[-2.13,1.59,0.15,-0.66,4.03,1.58,-1.88,1.24,-0.80,0.90,4.02,0.00,-0.36,2.17,3.36,0.00,2.38,-3.08,-1.59,-3.77,0.15,-0.62,0.55,-2.90,0.00,0.15,-1.25,5.88,0.93,-3.20,-1.63,1.42,0.48,0.00,0.00,0.00,1.44,-0.82,-7.76,-1.86,-1.14,2.35,1.20,0.73,3.18,-5.49,-0.20,2.47,4.70,-0.96,0.94,0.00,2.35,2.55,2.38,0.01,0.00,-0.25,0.00] : R
[5.97,0.96,2.42,-3.92,-3.08,-7.19,1.36,-1.67,0.00,1.32,2.65,0.82,-0.95,0.00,-7.39,1.32,4.81,-1.84,-6.75,2.77,4.15,1.77,2.21,0.87,2.33,0.62,-1.82,1.00,0.55,-1.42,2.64,0.00,3.44,0.00,4.57,1.58,-4.81,0.00,0.27,1.92,-2.35,-2.82,1.64,4.37,-3.33,-0.71,-0.73,0.46,6.29,-1.55,-2.14,2.59,-0.27,0.00,1.54,0.43,-3.29,-3.57,-0.69] : N
[-3.57,0.62,0.87,4.57,1.32,2.42,-0.95,0.27,4.37,2.21,0.00,1.00,-6.75,-0.71,-1.67,1.64,0.46,-2.35,-3.08,-7.39,0.96,-2.14,-2.82,2.65,-7.19,1.36,-3.33,2.65,4.15,-0.69,-4.81,0.43,2.77,-3.92,6.29,0.55,1.92,2.33,0.00,1.77,0.00,0.82,-0.73,1.54,0.00,2.59,-1.82,5.97,0.00,4.81,-1.84,-1.55,1.32,-3.29,-0.27,1.58,0.00,-1.42,3.44] : Y
[1.50,0.68,-1.08,0.56,2.25,0.00,0.46,4.28,-4.44,-3.18,-3.76,-0.44,0.00,2.72,0.00,-2.00,0.00,2.94,1.32,-2.72,-1.12,4.34,2.20,0.19,-0.55,1.91,1.48,1.91,1.81,0.68,0.00,-1.64,0.00,-3.03,0.07,-1.41,-1.58,4.06,-3.05,6.53,-1.33,-0.36,0.63,1.29,3.46,-3.80,0.00,1.23,-1.30,1.61,1.21,0.00,5.74,0.00,0.24,-2.29,1.61,-0.69,0.00] : X
order: [0.00,0.73,-0.66,0.94,-5.49,0.00,4.02,0.01,-3.08,4.03,-2.13,0.00,3.18,-0.20,0.15,0.00,-0.80,-1.14,-7.76,-0.36,1.24,1.42,2.35,2.55,4.70,0.00,-3.77,0.55,2.17,-0.62,-3.20,-1.59,-0.25,-2.90,0.90,1.20,0.48,5.88,0.00,1.59,1.44,2.35,-1.88,-0.96,0.15,0.00,2.38,0.15,-1.63,2.47,0.00,1.58,-0.82,0.93,0.00,-1.86,-1.25,2.38,3.36]
R
asked: [5.97,0.96,2.42,-3.92,-3.08,-7.19,1.36,-1.67,0.00,1.32,2.65,0.82,-0.95,0.00,-7.39,1.32,4.81,-1.84,-6.75,2.77,4.15,1.77,2.21,0.87,2.33,0.62,-1.82,1.00,0.55,-1.42,2.64,0.00,3.44,0.00,4.57,1.58,-4.81,0.00,0.27,1.92,-2.35,-2.82,1.64,4.37,-3.33,-0.71,-0.73,0.46,6.29,-1.55,-2.14,2.59,-0.27,0.00,1.54,0.43,-3.29,-3.57,-0.69]
N
order: [1.54,0.00,2.59,-1.82,5.97,0.00,4.81,-1.84,-1.55,1.32,-3.29,-0.27,1.58,0.00,-1.42,3.44,-3.57,0.62,0.87,4.57,1.32,2.42,-0.95,0.27,4.37,2.21,0.00,1.00,-6.75,-0.71,-1.67,1.64,0.46,-2.35,-3.08,-7.39,0.96,-2.14,-2.82,2.65,-7.19,1.36,-3.33,2.65,4.15,-0.69,-4.81,0.43,2.77,-3.92,6.29,0.55,1.92,2.33,0.00,1.77,0.00,0.82,-0.73]
Y
asked: [0.00,3.44,0.00,4.57,1.58,-4.81,0.00,0.27,1.92]
N

[-1.82,-1.39,-1.57,2.09,-1.40,0.06,-3.43,-3.84,2.46,4.88,-5.04]  M
[-5.86,-5.44,-5.65,-1.15,-2.55,-2.65,-3.69,-3.33,-1.24,-0.43,-2.56]  V
[-0.87,-0.88,-0.91,-0.71,1.88,-0.52,2.42,3.17,4.17,7.29,4.65]  P
asked: [-1.40,0.06,-3.43,-3.84]
M
order: [-5.04,4.88,2.46,-3.84,-3.43,0.06,-1.40,2.09,-1.57,-1.39,-1.82]
M

[-2.56,1.10,-2.85,-3.12,1.70]  S
[-2.56,1.71,1.10,-3.12,-2.85]  A
[-7.16,-1.13,-0.37,-0.80,3.37]  B
[-0.29,-1.10,3.35,-0.27,-1.94]  G
asked: [-2.56,1.71,1.10,-3.12]
A
order: [1.70,-3.12,-2.85,1.10,-2.56]
S

[-4.51,-0.79,2.53,-0.69,1.60,-1.91,0.68,-0.65,-2.15,2.04,0.93,0.93,-6.31,-0.28,2.16,-1.69] -> H
[1.67,-0.17,-0.39,-0.23,0.16,0.66,-0.01,0.93,-0.69,-0.94,-0.37,-1.60,0.42,0.04,-0.28,0.21] -> L
[0.04,0.16,1.41,-0.69,0.55,-0.17,0.42,0.22,-0.92,1.82,-0.37,0.93,-0.39,-0.28,0.75,0.18] -> F
[0.04,0.16,1.67,-0.69,-0.01,-0.17,0.42,0.22,-0.94,-1.60,-0.37,0.93,-0.39,-0.28,0.66,-0.23] -> Q
[0.04,0.25,2.13,-0.69,-0.70,1.23,0.42,1.67,-1.76,2.04,-0.37,3.08,-0.39,-0.28,2.16,0.18] -> Z
asked: [0.06,0.16,1.68,-0.69,-0.01,-0.14,0.41,0.22,-0.96,-1.60,-0.36,0.93,-0.38,-0.29,0.65,-0.25]
Q
order: [-1.60,-0.37,0.93,-0.39,-0.28,0.66,-0.23,0.04,0.16,1.67,-0.69,-0.01,-0.17,0.42,0.22,-0.94]
Q
asked: [0.04,0.25,2.13,-0.69,-0.70]
Z

[6.90,3.16,6.45,-6.89,-4.71,-0.71,4.92,-1.16,1.91,3.36,1.58,5.40,-4.95,-1.04,-0.27,-7.58,0.93,-2.00,-6.31,4.64,1.22] = W
[6.45,4.64,-6.31,-6.89,-7.58,4.92,0.93,-1.04,-2.00,1.59,-0.27,5.40,1.91,3.36,1.22,-1.16,-4.95,-4.71,-0.71,6.90,3.16] = U
[0.63,-1.49,-7.02,-7.33,-1.00,-0.08,-3.26,4.31,-4.60,2.73,3.72,-5.38,7.32,2.91,-1.84,1.59,1.99,-4.41,-2.09,1.47,7.22] = J
[-0.24,-2.49,1.78,6.78,5.57,4.17,4.03,-3.63,2.09,-1.59,4.93,1.93,2.52,1.50,-6.14,-1.27,4.71,-6.16,-2.36,-3.29,2.06] = E
asked: [6.45,4.64,-6.31,-6.89,-7.58,4.92,0.93,-1.04,-1.99,1.58,-0.28,5.40,1.91,3.36,1.22,-1.15,-4.94,-4.70,-0.70,6.89,3.16]
U
asked: [4.92,0.93,-1.04,-2.00,1.59,-0.27,5.40,1.91,3.36,1.22,-1.16]
U
order: [-7.58,-6.89,-6.31,-4.95,-4.71,-2.00,-1.16,-1.04,-0.71,-0.27,0.93,1.22,1.59,1.91,3.16,3.36,4.64,4.92,5.40,6.45,6.90]
U
asked: [0.63,-1.49,-7.02,-7.33,-1.00,-0.08,-3.26,4.31,-4.60]
J
order: [6.45,-6.31,0.93,-4.95,-1.04,-6.89,4.92,-7.58,3.36,-1.16,1.22,-4.71,-2.00,1.91,6.90,-0.27,3.16,5.40,4.64,-0.71,1.58]
W

[-0.21,0.35,-0.56,-0.41,3.22,-1.41,-1.79,0.40,-0.05,2.98,3.05,-1.85] -> K
[2.25,-0.21,0.35,-0.54,-0.41,3.22,5.69,0.40,-0.05,2.98,3.05,4.87] -> C
[3.33,3.06,2.41,-1.84,-0.05,0.12,0.54,0.77,0.78,-1.85,-0.04,0.35] -> D
loc: [0.78]
D, 9
asked: [2.25,-0.21,0.35,-0.54,-0.41,3.22,5.69,0.40,-0.05,2.98,3.05,4.87]
C
asked: [-0.21,0.35,-0.54,-0.41,3.22]
C
asked: [3.33,3.06,2.41,-1.84,-0.05,0.12,0.54,0.77,0.78,-1.85,-0.04,0.35]
D
order: [0.35,-0.04,-1.85,0.78,0.77,0.54,0.12,-0.05,-1.84,2.41,3.06,3.33]
D
loc: [0.77]
D, 8

[-0.80,-1.81,-0.53,0.12,-0.65,0.31,-0.24,-1.15] -> vikim
[7.09,-0.61,5.59,-2.13,6.26,-3.64,3.83,6.98] -> zoz
[-1.50,0.62,-1.06,0.41,0.04,-0.28,-0.06,0.34] -> Vuf
[0.21,3.69,-1.50,0.19,0.04,-0.28,-0.06,6.98] -> kelo
[0.99,2.13,0.67,-0.15,0.82,-0.43,0.30,1.40] -> gono
[-1.29,-4.70,-1.08,-1.71,-1.08,1.52,-0.50,-1.45] -> fifi
[2.21,-5.22,1.72,-0.82,2.87,-1.73,0.67,4.68] -> rek
[-1.50,0.62,-1.06,0.41,-1.72,0.93,-0.33,-3.13] -> bofuz
[-1.06,-0.33,0.63,0.41,-1.72,-3.13,-1.50,0.93] -> kasi
asked: [-0.80,-1.81,-0.53,0.12,-0.65,0.31,-0.24,-1.15]
vikim
order: [-1.06,0.93,-1.50,0.41,-1.72,-3.13,-0.33,0.62]
bofuz
asked: [-1.29,-4.71,-1.08,-1.72,-1.07,1.53,-0.49,-1.44]
fifi
order: [6.98,3.83,-3.64,6.26,-2.13,5.59,-0.61,7.09]
zoz
asked: [-0.06,6.98]
kelo
loc: [0.30]
gono, 7

[0.58,0.39,-0.16,0.72,2.90,0.77,1.55,0.51,-1.15] -> gem
[0.72,0.76,0.39,0.58,6.24,0.51,-3.63,-1.35,1.55] -> fet
[0.72,0.76,0.39,0.58,2.90,0.51,-1.15,-0.16,1.55] -> dudiv
asked: [0.72,0.76,0.39,0.58,2.91,0.51,-1.15,-0.17,1.54]
dudiv
order: [1.55,0.72,0.76,0.39,0.58,2.90,0.51,-1.15,-0.16]
dudiv

